In the data rows, zero lies at 4.5, halfway between 4 and 5.
Here are some numbered points:
[3 4 2 5 4 3 4 4 3 2 6 7 5 5 5 4 3 6 4 4 6 6] 0
[7 4 3 1 5 5 6 3 4 5 5 5 2 6 2 5 6 1 2 7 9 3] 1
[7 8 4 5 6 1 3 5 5 9 7 7 4 4 5 0 3 8 7 3 2 6] 2
[5 5 5 5 5 5 3 8 7 8 4 2 4 6 5 7 7 0 0 4 9 3] 3
[4 6 4 6 2 4 3 6 4 3 2 4 4 4 6 5 4 8 2 3 2 5] 4
[3 2 4 1 4 5 4 9 2 0 0 4 1 9 5 7 6 2 0 4 1 0] 5
[4 4 4 5 6 6 4 4 6 6 9 3 5 4 5 4 6 2 4 2 8 6] 6
[4 4 5 4 3 4 4 5 6 4 4 4 3 5 6 5 7 6 2 4 6 4] 7
[5 6 4 3 4 6 4 6 5 7 6 5 5 3 4 4 4 4 6 3 4 5] 8
[5 3 6 6 3 4 5 3 5 5 4 4 6 4 6 7 7 6 0 3 7 8] 9
[6 7 4 4 6 3 4 5 5 7 5 6 4 4 5 2 4 6 6 5 4 4] 10
[4 5 3 3 3 4 6 4 4 5 6 6 3 4 2 6 0 5 4 5 4 4] 11
[5 4 4 3 5 5 5 4 5 4 5 5 4 5 3 5 5 4 4 6 7 4] 12
[2 4 6 7 5 2 5 2 4 7 8 5 6 3 6 4 0 7 3 4 2 8] 13
[4 4 5 4 3 4 4 6 4 3 4 4 5 4 5 6 3 5 3 4 4 4] 14
[5 1 7 3 5 8 5 5 6 3 6 4 5 4 4 5 5 1 6 3 5 3] 15
[5 4 4 4 4 5 5 6 5 6 6 5 3 5 6 3 7 5 1 4 7 6] 16
[1 8 2 8 9 2 7 1 4 9 9 7 9 1 0 0 0 5 9 5 0 8] 17
[3 2 4 5 2 4 4 4 2 0 3 4 5 6 6 8 4 7 0 6 4 5] 18
[4 3 5 5 5 4 5 3 4 4 5 5 6 4 4 6 2 4 4 5 4 5] 19
[3 5 5 6 6 4 5 4 5 6 6 5 7 3 6 4 2 5 7 3 3 6] 20
[3 2 7 7 7 4 4 4 5 2 2 3 8 4 6 4 6 4 7 5 3 5] 21
Which two points above are nearest to each new point by angle? Their numbers follow each, nearest first.
[5 5 5 4 5 5 4 5 5 5 5 4 4 5 5 4 5 5 3 5 5 5] 16 7
[3 4 7 9 5 3 5 3 5 4 5 4 6 2 8 5 1 9 4 5 0 9] 13 20
[4 3 6 3 6 9 5 6 6 8 9 4 8 3 7 4 7 2 4 1 6 7] 6 8
[5 5 5 4 5 7 3 8 6 8 3 2 5 6 5 7 9 0 0 3 9 3] 3 16
[5 5 4 4 4 4 5 4 4 4 4 5 4 5 3 5 3 5 6 5 4 4] 11 17
[5 6 3 4 3 3 5 5 4 5 5 6 3 4 3 4 2 6 4 5 5 5] 11 2
[3 3 4 3 5 5 5 6 3 2 4 4 4 7 5 5 3 3 2 4 4 4] 5 18
[5 4 6 4 6 6 3 4 5 3 2 4 7 5 6 6 6 3 7 5 4 3] 21 15
[4 3 7 7 7 3 3 3 6 2 1 3 8 5 5 4 6 4 8 5 2 3] 21 20
[6 0 9 2 6 9 5 5 6 5 6 3 4 4 3 5 6 0 7 1 6 1] 15 6
[5 1 7 2 5 9 5 5 6 4 6 3 5 5 4 5 6 0 6 3 5 3] 15 6
[4 4 4 4 5 5 5 3 5 5 7 5 4 4 4 4 5 4 5 4 6 5] 6 12
[3 4 5 6 4 4 5 4 4 5 7 5 5 4 6 5 3 5 3 4 4 7] 13 20
[5 6 4 5 3 3 4 4 6 4 3 4 3 6 6 5 6 6 4 5 5 3] 7 4
[7 6 7 6 4 3 3 7 6 7 0 2 6 4 4 8 3 1 0 4 3 3] 3 14
[3 3 6 3 4 4 5 5 4 4 3 4 5 8 7 6 6 6 4 2 2 2] 5 7
[6 8 2 2 4 9 4 8 5 8 6 6 5 3 5 1 7 4 6 2 6 5] 8 10
[5 4 5 5 5 5 4 6 5 6 4 3 4 5 5 5 6 2 1 4 7 4] 3 16
[3 3 6 7 7 3 3 4 5 2 1 3 8 5 6 4 7 4 7 5 3 4] 21 20
[5 2 6 4 6 8 5 5 6 4 6 3 5 4 4 4 6 1 6 3 6 4] 15 6
[5 4 4 4 5 5 4 5 5 5 5 4 4 5 5 4 6 5 3 4 5 5] 16 7
[5 5 4 6 5 6 3 4 6 5 8 4 5 1 4 5 5 3 2 4 7 7] 6 9
[6 7 3 4 6 4 5 4 5 4 2 5 3 4 2 2 5 4 9 6 4 2] 10 2
[3 6 6 6 6 7 5 6 5 8 6 4 9 1 7 3 3 6 8 2 0 8] 20 17
[4 4 5 4 4 4 4 5 5 5 4 4 4 6 5 5 6 5 4 4 5 3] 7 5
[6 2 6 2 5 7 5 4 5 4 6 4 5 5 3 5 5 1 5 3 5 3] 15 1
[5 6 5 6 5 3 4 6 5 5 3 4 5 4 5 4 4 5 3 5 3 5] 4 2
[4 5 4 5 3 5 3 5 4 4 5 3 4 5 7 5 5 6 3 3 3 5] 4 7
[4 3 4 2 4 5 4 8 3 1 1 4 2 9 4 6 4 2 1 5 3 1] 5 14
[4 2 6 4 5 7 5 5 5 3 5 3 5 4 4 5 4 2 6 3 4 3] 15 21
[5 2 6 3 5 7 5 5 5 4 5 4 4 5 4 5 6 2 5 4 5 4] 15 1
[4 4 5 4 5 4 5 4 4 4 4 4 5 5 4 6 4 4 5 5 4 4] 19 21
[4 2 5 4 4 5 5 3 4 3 5 4 4 6 5 6 5 4 3 5 6 5] 18 9
[4 1 6 4 5 8 5 5 6 3 5 3 5 4 4 5 5 0 6 3 6 3] 15 6
[3 6 4 7 2 3 3 6 4 5 3 4 5 4 6 4 4 7 5 4 1 5] 4 2
[4 3 5 5 3 5 5 4 3 2 3 4 4 6 5 7 4 6 1 6 5 5] 18 14
[4 6 4 5 4 3 5 4 4 5 3 5 3 5 5 4 6 7 4 5 6 3] 7 4
[6 6 5 3 3 9 1 9 5 5 4 4 7 3 9 3 9 5 1 1 6 8] 16 9
[7 9 0 4 5 4 4 4 4 4 0 5 2 3 0 0 7 4 9 7 6 1] 10 1
[4 3 6 6 6 3 3 4 5 3 2 3 7 5 5 4 5 4 7 5 2 4] 21 20
[5 5 4 6 2 4 3 6 4 3 2 5 4 4 6 5 4 7 2 4 3 5] 4 14
[4 4 5 5 5 4 4 4 5 4 4 4 5 5 5 4 5 4 5 5 4 4] 21 15
[4 3 4 3 4 4 4 7 3 2 2 4 3 8 5 5 5 4 3 5 4 2] 5 18
[4 7 3 2 3 8 5 7 5 8 9 5 6 0 5 4 2 6 7 2 4 7] 8 20
[4 0 8 5 5 9 6 5 6 1 6 2 6 3 4 6 4 0 8 2 5 3] 15 21
[3 6 3 6 4 3 6 4 3 3 5 7 4 3 3 2 1 8 9 6 1 6] 17 2
[4 4 6 7 5 4 4 3 4 4 5 4 6 4 6 5 3 6 4 5 3 7] 13 20
[4 4 6 6 3 3 5 2 5 6 4 5 5 5 6 6 7 7 4 2 5 5] 9 7
